In the data rows, 128 means zero.
Here are some numbered points:
[108 130 129 150 133 179 179 177 104 139 163 144  99 158 138 107 123 118 110 145 114 128 139 115] 0
[141 170 100 107  87 151 152 107  94 138  84 158  85 154 127 124 159 132 155 109 124 173 155 163] 1
[136 136 138 129 140 140 151 115 126 136 147 121 117 160 155 115 119  90 147 147 138 146 156 128] 2
[ 83 143 133 178 157 151 166 160 128 145 118 144  47 180 140 136 100  99 153 156 145 145 101 112] 3
[126 138 135 133 137 154 152 141 118 132 153 113 102 151 162 117 133 111 136 158 134 154 153 123] 4
[160 104 162 137 131 112 149 123 109 134 158 125 157 159 159 121  80  82 120 180 131  95 183 126] 5
[160  90 129 159 156  87 129 137  81  92 127 105 164  71 117 109  97 119  95 122 168  88 159 128] 6
[133 151 114  80  96 135  65  57 178 126 103 145 160 126 119 154 166 172 156  99  92 149  78 133] 7
[ 95 113 192 140  90 174 169 169 135 111 170 163  85 142 180 128 131 135 107 164 144 109 130  78] 8
[154 139 127 122  75 125 141 136 127 134 116 122 133 112 142 116 162 144 140 125 172 137 161 114] 9
[130 190 136 157 152 121 112 109  91  85  94 170 142 179 101 110 132 138 126 129  93  80 109 137] 10
[148 104 144 124 111 114 145 135  97 105 115 119 140 101 146 137 130 129 134 127 126 133 128 120] 11
[135 135 137 131 136 141 151 120 122 135 141 113 104 150 163 118 125  91 140 143 140 151 163 128] 12
[137 118 112 147 148 110 153 137  91 104  84 113 114  90 114 135 108 102 124 145 171 108 143 144] 13
[151 150 143 139 113 120 132  93 155 103 119 128 131 169 140 122 112 107 155 157 123 101 143 145] 14
[138 106 101 123 161 134 138 119 148 152 155 133 138 163 106 139 101  88 156 121 157 112 135 121] 15
[127 112 153 136 138  99  84 122 106 140 102 117 143  98 142 140 105  88 113 130 134 149 115 127] 16
[107 103 161 103 112 128 162 127 170 141 163 150 132 121 134 123 147 129 117 175 150  91 140 120] 17
[125 151 106 142 134  90  60 124 107 121  35  67  94 101 134 145  94 128 123 130 109 150  98 134] 18
[122 187 157 138 123 178 160 149 121 131 141 143 126 181 126  89 146 144  99 155  58  90 110 160] 19
[142  95 137 126 121 131 150 155  87 109 125 123 140  92 146 123 126 136 112 143 108 123 119 121] 20
[117 105 153 122 135 157 110 147 134 158 171 103 158  80 145 110 147 150  91 132 119 143 118 128] 21
[ 86  98 127 115 148 149 112 135 158 145 153 133 125 101 122 124 124 155 109 163 123  95 107 138] 22
[111 108 124 154 141 181 125 130 156 122 156 119 102 154 146 116  97 139  93 162  87 110 108 123] 23
New points follow, each followed by the numbers of its five nearest points above, smallest number first.
[147 137 143 159 100 121 129 135 147  89 110 132  96 172 165 140 125 143 160 138 143 123  97  93] 2 4 11 12 14
[170 138 123  95  64  55 139 134 128 109  76 112 140  84 115 156 168 141 164 104 186 126 180 126] 1 9 11 13 20
[142 156 112 100 119 109  91 113 120 151  84 125 148 127  99 158 151 149 153  76  91 158  96 143] 1 7 11 16 18
[157 155 146 132 105 112 141  87 157 103 115 130 129 171 148 121 113  98 163 165 134  98 158 144] 2 4 5 12 14
[ 87 104 127 113 143 157  94 135 170 146 144 120 122  99 124 117 121 157 106 163 122  99  99 133] 17 20 21 22 23
[148 105 102 115 151 122 137 115 162 142 151 129 143 157 110 143 114 100 162 114 158 116 125 125] 2 4 12 14 15
[166 141 127 142 139 118 143 143  86 128 114 149 164 177  99 118 101 111 139 116  99  98 130 139] 2 10 11 14 15
[129 177 143 157 152 114 115 115 109  90 109 164 146 175 100 116 125 133 128 135 102  78 108 136] 2 10 11 14 19
[107 106 124 159 151 178 122 130 154 123 161 116 103 154 143 121  95 139  88 155  90 116 110 115] 0 2 4 22 23
[157 182 126  88 102  93 125 110 144 118  89 109 151 146  75 153 189 133 166  84 147 116 141 138] 1 7 9 11 14
[110 166 105  97 125 118 115 104  92 158  87 152  84 115 105 121 173 156 164  59 189 188 132 127] 1 2 9 11 12
[111 134 124 146 129 169 175 170  95 138 159 148 102 148 136  98 126 134 112 131 116 133 140 119] 0 2 4 12 20
[149 109 109 123 154 118 139 113 161 131 146 119 137 158 114 142 110  99 161 120 151 115 121 130] 2 4 12 14 15
[138 107 120 124 151 125 132 136 161 140 156 117 130 154 120 128 104 102 145 125 142 113 125 121] 2 4 12 14 15
[131 178  83 132 171 123 148  86 135 106  80 155 118 192  67 152 146 109 181  94 117 127  90 155] 1 2 10 14 15
